In the rows, 128 means zero.
Each path below is one point turned by a fixed rotation once a step. After each direction that follows a path, write how fast that rotation turns it, in degrees each step (0 if it stays still).
Each turn is a multiple of 5 degrees from 10 to 175, or 0.
Each row of a path follows its step; steps can be skipped.
Rotation 1:
step 0: [131 118 125 133 129 133 134 123 128 134 123 124 121 123 141 124 134 122
 123 128 131 135 121 127 129 130 135 136 126 140 138 134 123 125 126 142
 124 134 127 132 126 146 130 132 134 117 132 139 148 142 120 127 134 135
 133 136 142 118 131 129 130 132 124 125 126 119 137 128 120 110 123 121
 140 132]
step 1: [127 133 131 133 128 125 119 136 121 126 126 109 126 124 130 128 143 132
 144 129 123 130 129 126 117 122 122 132 137 138 122 120 136 131 120 129
 142 122 138 132 133 118 132 121 133 138 140 137 133 133 130 135 140 120
 121 127 145 125 132 127 135 130 129 140 136 116 132 136 128 127 137 133
 119 131]
step 3: [128 127 129 122 130 133 132 132 127 130 114 114 124 118 135 126 135 121
 139 120 117 131 133 121 123 128 122 141 132 130 120 138 121 122 127 140
 123 124 125 137 132 134 128 129 143 122 135 133 128 140 127 132 141 137
 136 129 149 122 125 123 129 126 119 139 124 112 137 138 119 130 129 134
 124 122]
step 4: [127 125 136 133 124 134 132 118 127 131 134 120 121 120 129 130 140 130
 131 145 128 124 113 129 124 122 131 120 136 143 131 122 131 136 121 127
 141 129 131 123 135 132 149 124 123 131 133 128 137 140 118 125 130 116
 114 133 138 122 131 120 136 137 125 131 131 116 123 125 121 114 130 128
 132 131]
step 7: [117 125 134 133 122 130 131 129 115 132 126 120 117 115 135 124 132 129
 117 131 115 136 125 128 120 126 118 135 131 123 124 125 136 128 125 132
 144 131 130 118 140 128 144 133 136 123 134 120 136 132 118 127 132 125
 124 124 145 130 129 115 130 122 128 133 125 121 142 131 121 125 143 123
 140 135]
step 8: [130 120 128 132 129 126 128 132 130 135 120 119 126 124 139 141 140 121
 142 130 132 123 135 127 130 137 139 125 127 150 137 123 128 130 128 135
 125 127 121 130 125 133 121 119 127 120 148 133 133 144 128 127 141 129
 120 137 148 128 118 127 136 134 130 126 123 126 131 122 121 120 121 126
 128 124]
step 13: [128 124 122 126 122 122 123 137 118 129 118 106 124 126 141 125 130 119
 127 138 125 137 116 133 120 124 126 130 130 141 127 139 130 120 121 136
 138 135 128 122 138 121 125 132 125 119 139 129 136 140 129 144 123 128
 118 127 146 119 132 123 133 138 123 129 131 120 133 123 133 124 125 122
 125 121]
step 14: [128 123 133 128 125 134 123 117 133 133 127 116 118 117 121 125 143 122
 141 125 116 118 135 120 128 129 139 138 123 134 124 116 133 126 127 130
 131 114 125 129 117 121 136 124 126 131 140 126 139 128 119 121 144 128
 122 133 135 122 129 121 125 126 135 136 131 117 133 136 112 130 128 126
 138 122]
step 15: [133 123 123 132 128 142 141 133 124 144 133 119 120 120 138 127 132 134
 127 137 120 143 122 119 113 124 124 126 131 136 132 139 129 129 125 135
 128 133 131 131 138 135 134 136 141 115 128 132 135 142 126 131 139 122
 130 129 146 131 116 120 125 127 123 126 126 124 133 120 132 118 136 123
 131 125]
Directions:
[127 130 125 124 131 131 132 127 128 129 129 131 129 127 129 127 129 130
 125 129 127 133 132 130 130 127 127 128 126 130 126 127 124 126 129 130
 132 129 126 127 130 129 125 127 127 129 130 126 130 127 130 126 126 129
 127 127 130 127 128 127 129 127 129 126 129 129 127 127 130 124 130 125
 128 128] -> 140
[126 129 125 129 129 129 128 129 128 131 129 126 133 129 126 128 129 128
 125 129 130 125 124 127 130 128 129 127 130 128 128 132 129 131 127 129
 129 130 128 129 127 126 130 126 125 127 128 124 130 125 128 129 126 129
 128 126 126 124 130 128 129 127 129 127 126 126 130 131 125 125 127 126
 132 127] -> 155
[130 128 128 128 127 129 126 127 126 129 128 125 130 127 132 131 131 130
 130 130 126 130 128 129 129 132 127 128 126 127 127 130 129 130 130 128
 128 128 127 129 127 129 126 126 124 128 128 131 127 125 128 130 128 128
 130 125 129 126 125 128 131 128 123 129 130 131 126 131 130 128 125 131
 127 128] -> 145
[123 128 127 124 126 127 127 127 128 129 126 129 128 129 128 129 128 129
 131 127 127 128 129 131 127 127 132 124 133 127 129 130 126 129 125 132
 129 125 130 132 128 127 126 128 130 126 129 130 126 128 131 131 125 127
 127 126 131 128 130 129 129 127 129 128 130 128 126 125 125 129 127 130
 128 126] -> 145
Rotation 2:
step 2: [132 130 130 127 139 122 135 131 141 139 123 120 127 134 127 134 116 137
 137 134 132 112 132 131 117 127 133 121 114 136 118 126 128 115 136 131
 139 117 127 124 119 125 129 128 120 111 132 134 139 140 149 124 136 115
 130 133 112 131 125 133 132 131 138 134 126 120 123 135 142 138 131 120
 130 124]
step 3: [133 137 128 134 122 126 129 139 139 129 121 130 122 121 129 134 127 137
 119 138 134 122 124 132 121 127 115 138 132 133 131 127 115 120 132 144
 123 130 124 125 136 126 143 128  98 118 124 142 125 132 139 129 136 121
 131 133 125 122 120 136 111 125 123 137 136 122 113 120 130 127 137 134
 141 128]
step 6: [121 121 127 133 120 119 150 134 134 128 120 119 132 131 127 136 140 125
 135 134 114 128 138 131 133 125 114 127 128 126 124 122 133 113 133 131
 127 115 135 127 129 128 135 138 134 120 128 148 145 129 120 131 129 129
 129 132 131 130 131 133 135 130 120 134 141 122 132 107 142 126 134 114
 118 140]
step 7: [128 115 112 117 122 122 133 126 124 141 129 139 126 133 148 140 128 126
 127 133 129 116 122 138 134 116 115 134 124 121 143 132 117 118 139 135
 129 122 135 125 126 129 131 146 129 138 122 136 141 136 134 121 136 117
 123 130 129 137 128 119 121 129 133 132 122 115 118 124 124 121 131 118
 123 137]
step 9: [114 140 136 121 130 126 141 138 145 138 115 135 122 127 123 125 110 132
 128 124 133 123 136 134 140 138 131 120 123 131 133 121 125 126 124 136
 124 124 128 123 124 130 138 131 128 126 148 130 136 126 131 117 126 128
 123 116 107 117 133 120 136 128 112 120 144 129 128 139 132 124 126 131
 127 132]
step 10: [126 132 131 131 125 117 146 145 136 139 115 126 130 127 138 146 137 128
 122 116 126 124 129 130 125 146 113 125 121 122 115 138 120 127 138 137
 116 130 130 125 122 128 118 133 134 115 135 134 112 133 135 126 137 128
 128 133 110 131 129 122 121 117 127 133 139 132 124 132 126 124 125 129
 129 120]
step 12: [126 123 129 136 124 127 124 122 134 120 132 133 115 123 137 132 115 123
 135 134 141 119 113 139 134 131 117 129 135 136 128 124 109 119 126 128
 133 120 131 142 115 136 138 120 120 122 115 130 131 135 116 133 130 126
 135 128 125 114 135 124 127 145 112 142 137 122 116 129 138 128 138 130
 132 121]
step 14: [120 117 134 140 132 127 126 135 132 126 126 119 131 140 146 148 122 135
 124 117 131 133 141 128 134 120 135 128 120 125 137 135 124 107 125 127
 122 126 131 124 122 120 133 133 140 115 133 141 135 131 125 125 133 128
 133 126 118 134 124 131 128 132 131 116 124 124 116 127 122 114 116 133
 130 150]
step 15: [138 121 129 144 118 127 141 128 118 139 137 125 135 137 130 151 128 130
 140 128 119 131 136 139 140 114 132 127 137 134 126 131 126 128 128 143
 130 119 122 118 129 133 135 122 137 117 135 145 131 139 137 128 132 111
 123 124 130 133 128 129 130 128 117 136 141 115 126 135 129 134 126 135
 127 134]
Directions:
[127 126 126 126 127 123 129 130 127 132 129 131 129 127 127 128 129 124
 127 127 128 128 127 129 130 127 134 127 127 127 128 128 127 129 131 131
 130 128 125 129 129 126 127 129 130 126 129 129 131 124 130 127 126 128
 130 127 127 126 128 130 127 126 129 125 128 128 128 130 126 129 132 130
 127 126] -> 45
[132 131 126 127 123 129 130 129 128 130 125 130 125 130 125 127 127 131
 128 127 128 128 128 128 130 128 128 126 126 127 130 124 130 130 131 128
 129 130 127 125 127 127 129 129 131 128 130 124 131 131 128 128 132 128
 126 129 126 126 130 126 126 125 128 127 126 127 128 129 128 131 123 129
 125 127] -> 45
[130 128 127 129 124 128 126 129 128 124 126 129 128 127 127 128 126 126
 127 126 128 130 125 127 127 131 126 130 133 126 128 131 127 127 130 130
 130 125 129 125 126 126 125 124 130 126 126 129 129 128 129 131 130 129
 129 130 128 129 129 129 129 126 128 127 131 128 126 127 128 124 127 131
 129 127] -> 160
